[[-11  20   5]
 [ 24 -49  33]
 [-31 -36 -19]]
->
[[-49  33]
 [-36 -19]]

[[ 34 -26  27  -5 -19]
 [-53  44 -36   6  46]
 [  4  -1  28  28  32]]
->
[[ 44 -36]
 [ -1  28]]

[[ 38  31  44]
 [ 32  49   8]
 [-31 -26 -27]]
->
[[ 49   8]
 [-26 -27]]

[[ 39  -1 -26  24  -1]
 [ 46  -2 -25  14   0]
 [ 40   0 -29  16   3]]
->
[[ -2 -25]
 [  0 -29]]

[[  7  40 -45  19  20]
 [ -4 -24   6  36 -41]
 [ 16  30 -26  32 -27]
 [-35   9 -24  40 -16]
 [ -1  40  16  29  13]]
->
[[-24   6]
 [ 30 -26]]

[[ 26  24  11  10 -26]
 [-36  -7  21  -5  -8]
 [ 18 -19 -15  -9  50]
 [  9  -1 -17 -10 -17]]
->
[[ -7  21]
 [-19 -15]]

[[ 17 -46  -3  -3  -8]
 [-22  40  31  -5 -12]
 [-14  33  14  18  -2]
 [  7 -12 -20   1  11]
 [ 13 -29 -16  -6   4]]
->
[[40 31]
 [33 14]]

[[ -3   0  -3   0  -1]
 [ 17  -9   9   0   0]
 [  2   7  19 -22  -6]
 [ 24  -4  20   5   5]
 [  8   4  43 -19 -12]]
->
[[-9  9]
 [ 7 19]]

[[ 48   6  16  -9]
 [-45   5   9   1]
 [ 46  -2   9  25]
 [ 25  -3  23 -12]]
->
[[ 5  9]
 [-2  9]]
---
[[  9  -7   9  21  -8 -10  16  21  16   8   4  10   8]
 [ 25  -6 -31  15  12  -7  32  28  21 -33  17  46 -49]]
->
[[ 10   8   9  -7   9  21  -8 -10  16  21  16   8   4]
 [ 46 -49  25  -6 -31  15  12  -7  32  28  21 -33  17]]

[[-32  20  29 -31  13]
 [-36  30  44  33 -43]
 [-40  41  28  42 -46]
 [ 45   5 -52 -15 -10]
 [ 23   8 -39 -41  50]
 [-49 -13  43  55 -39]]
->
[[-31  13 -32  20  29]
 [ 33 -43 -36  30  44]
 [ 42 -46 -40  41  28]
 [-15 -10  45   5 -52]
 [-41  50  23   8 -39]
 [ 55 -39 -49 -13  43]]

[[ 16  12   7  12   8  10  43  15  16  20  19 -19 -13  29 -20  -3]
 [-26  -6 -12  -1 -21  -8 -41 -39  10   5 -18  22  -5 -21 -16  -5]
 [  6  22  12   5  -4   3   4  -6 -11   5  14  -2  13  15  -8  -1]
 [-22 -17 -17 -16 -17  -6 -38 -41   8 -11 -23  18  13 -13 -26   8]
 [ -8  -7   0  -5  -9   6  -1  13 -15   2 -10  24 -17 -10   1   2]
 [  9   6   4  10   9  11  13   2  -6  -2  18  -7  19  12   8   4]]
->
[[-20  -3  16  12   7  12   8  10  43  15  16  20  19 -19 -13  29]
 [-16  -5 -26  -6 -12  -1 -21  -8 -41 -39  10   5 -18  22  -5 -21]
 [ -8  -1   6  22  12   5  -4   3   4  -6 -11   5  14  -2  13  15]
 [-26   8 -22 -17 -17 -16 -17  -6 -38 -41   8 -11 -23  18  13 -13]
 [  1   2  -8  -7   0  -5  -9   6  -1  13 -15   2 -10  24 -17 -10]
 [  8   4   9   6   4  10   9  11  13   2  -6  -2  18  -7  19  12]]

[[  9  10   7 -14  -6  13  -1 -12]
 [  7   8   6 -12  -6  10   2 -10]
 [  1  30  27 -19 -38  43  20 -40]
 [ -4  33  30 -12 -44  46  23 -43]
 [ -9 -15 -14  19  13 -22  -3  20]
 [  6 -32 -30   5  41 -39 -22  39]
 [ -5  36  34 -10 -46  47  23 -46]
 [ -7  30  29  -3 -41  37  22 -38]]
->
[[ -1 -12   9  10   7 -14  -6  13]
 [  2 -10   7   8   6 -12  -6  10]
 [ 20 -40   1  30  27 -19 -38  43]
 [ 23 -43  -4  33  30 -12 -44  46]
 [ -3  20  -9 -15 -14  19  13 -22]
 [-22  39   6 -32 -30   5  41 -39]
 [ 23 -46  -5  36  34 -10 -46  47]
 [ 22 -38  -7  30  29  -3 -41  37]]

[[ -8  -4   0  13 -43 -12 -15  15  20  18  15 -13  18]
 [-45  35 -34 -17  -7 -35 -13  26  20  25 -23 -16 -10]]
->
[[-13  18  -8  -4   0  13 -43 -12 -15  15  20  18  15]
 [-16 -10 -45  35 -34 -17  -7 -35 -13  26  20  25 -23]]

[[31 23 22 32 31 26 25 39 17 38 16 16 30]
 [33 27 37 27 31 27 28 22 25 32 25 31 24]
 [18 29 20 41 28 34 53 28 50 26 31 33 41]
 [18 29 15 36 27 48 30 24 54 33 29 36 34]]
->
[[16 30 31 23 22 32 31 26 25 39 17 38 16]
 [31 24 33 27 37 27 31 27 28 22 25 32 25]
 [33 41 18 29 20 41 28 34 53 28 50 26 31]
 [36 34 18 29 15 36 27 48 30 24 54 33 29]]
---
[[ -9 -12   6  -4 -13  -1 -22  -5  -5  10   3   3 -13  -5  18]
 [ 23  21   2  -2   6  10  47 -18 -12   6 -19  11  16  12 -13]
 [ 15   8   1  -1 -21  -4  23  -5   1  15  -7   8   5   4 -18]]
->
[[ -9  23  15]
 [-12  21   8]
 [  6   2   1]
 [ -4  -2  -1]
 [-13   6 -21]
 [ -1  10  -4]
 [-22  47  23]
 [ -5 -18  -5]
 [ -5 -12   1]
 [ 10   6  15]
 [  3 -19  -7]
 [  3  11   8]
 [-13  16   5]
 [ -5  12   4]
 [ 18 -13 -18]]

[[ -1  -2  -2   0  -2   1   2   2   1  -2]
 [  1   1   1   1  -4  -1   1  -3  -2  -1]
 [  1  24  18  40  -9  19  -1  15 -14  -4]
 [  1   0  -3   2  -3   2   0  -3  -2   1]
 [ -1   0  -1   2   1   2  -1   1   3   1]
 [  5 -18  21  -6 -16  23  18   3   8   4]
 [ -2   5   0  -2 -13  -3 -13 -30  33 -30]]
->
[[ -1   1   1   1  -1   5  -2]
 [ -2   1  24   0   0 -18   5]
 [ -2   1  18  -3  -1  21   0]
 [  0   1  40   2   2  -6  -2]
 [ -2  -4  -9  -3   1 -16 -13]
 [  1  -1  19   2   2  23  -3]
 [  2   1  -1   0  -1  18 -13]
 [  2  -3  15  -3   1   3 -30]
 [  1  -2 -14  -2   3   8  33]
 [ -2  -1  -4   1   1   4 -30]]

[[-22 -23  -6  -1]
 [-26 -29  41  39]
 [ 26   6  18  -8]
 [-31 -28 -12 -10]
 [  0 -15  -4 -24]
 [ 14 -28  28 -16]
 [-14  24 -29  13]]
->
[[-22 -26  26 -31   0  14 -14]
 [-23 -29   6 -28 -15 -28  24]
 [ -6  41  18 -12  -4  28 -29]
 [ -1  39  -8 -10 -24 -16  13]]

[[ 43  43  -5 -39 -47  40 -25 -25]
 [  9 -24  26 -20 -21  49 -19  30]
 [ 24   5 -24 -26  38 -34  12 -51]
 [-41  54  27   2 -32  18 -28  27]
 [-17 -41 -12 -45  16  51   6  50]]
->
[[ 43   9  24 -41 -17]
 [ 43 -24   5  54 -41]
 [ -5  26 -24  27 -12]
 [-39 -20 -26   2 -45]
 [-47 -21  38 -32  16]
 [ 40  49 -34  18  51]
 [-25 -19  12 -28   6]
 [-25  30 -51  27  50]]

[[ -2   2 -19   5  29   4  26  -4  -4  12  -6   1   1   0  -8]
 [  0   0   1  -1   1   0   1   0   0   0  -1   0   0   0   0]
 [  0   0   1   0   0   1   0  -1   0  -1   0  -1   0   0   1]
 [  8 -46 -10  -5  23  16  22   9 -10   4  16   1   6  26 -12]
 [  8  -1  17  21  -8  -2 -13  12  10   9 -13 -24   7  -1  10]]
->
[[ -2   0   0   8   8]
 [  2   0   0 -46  -1]
 [-19   1   1 -10  17]
 [  5  -1   0  -5  21]
 [ 29   1   0  23  -8]
 [  4   0   1  16  -2]
 [ 26   1   0  22 -13]
 [ -4   0  -1   9  12]
 [ -4   0   0 -10  10]
 [ 12   0  -1   4   9]
 [ -6  -1   0  16 -13]
 [  1   0  -1   1 -24]
 [  1   0   0   6   7]
 [  0   0   0  26  -1]
 [ -8   0   1 -12  10]]

[[ 20 -31  18 -25  31 -25  23]
 [ 36 -14 -14 -43  46  10   7]]
->
[[ 20  36]
 [-31 -14]
 [ 18 -14]
 [-25 -43]
 [ 31  46]
 [-25  10]
 [ 23   7]]

[[  5 -10  -7   6  -3 -17  17 -12]
 [ 15  17 -13  20   7   3   0   0]
 [ 16 -39 -11  21   6 -25  27  -9]
 [  4  20   0   8   6  20 -16  10]
 [ 10 -20   0  15  16  15  -5  17]
 [  4 -10   4   5   9  13  -7  12]
 [ -3  16   4  -6 -10   1  -3  -3]]
->
[[  5  15  16   4  10   4  -3]
 [-10  17 -39  20 -20 -10  16]
 [ -7 -13 -11   0   0   4   4]
 [  6  20  21   8  15   5  -6]
 [ -3   7   6   6  16   9 -10]
 [-17   3 -25  20  15  13   1]
 [ 17   0  27 -16  -5  -7  -3]
 [-12   0  -9  10  17  12  -3]]
---
[[-31   3  -7  13  16]
 [ -3  46  15 -15  16]
 [  9  48 -23  -5  11]]
->
[-31  46 -23]

[[-56   2]
 [  1  21]]
->
[-56  21]

[[ -8 -19  -4   9  -2]
 [  1  -1 -10 -54   6]]
->
[-8 -1]

[[ 10  49]
 [-10 -34]
 [  2  41]]
->
[ 10 -34]

[[54 29  8]
 [ 2 -5  1]
 [53  3 -6]]
->
[54 -5 -6]

[[ 19  -4  42 -27  -5]
 [-22  11 -27 -25 -38]
 [ -9  31 -14 -31 -14]]
->
[ 19  11 -14]
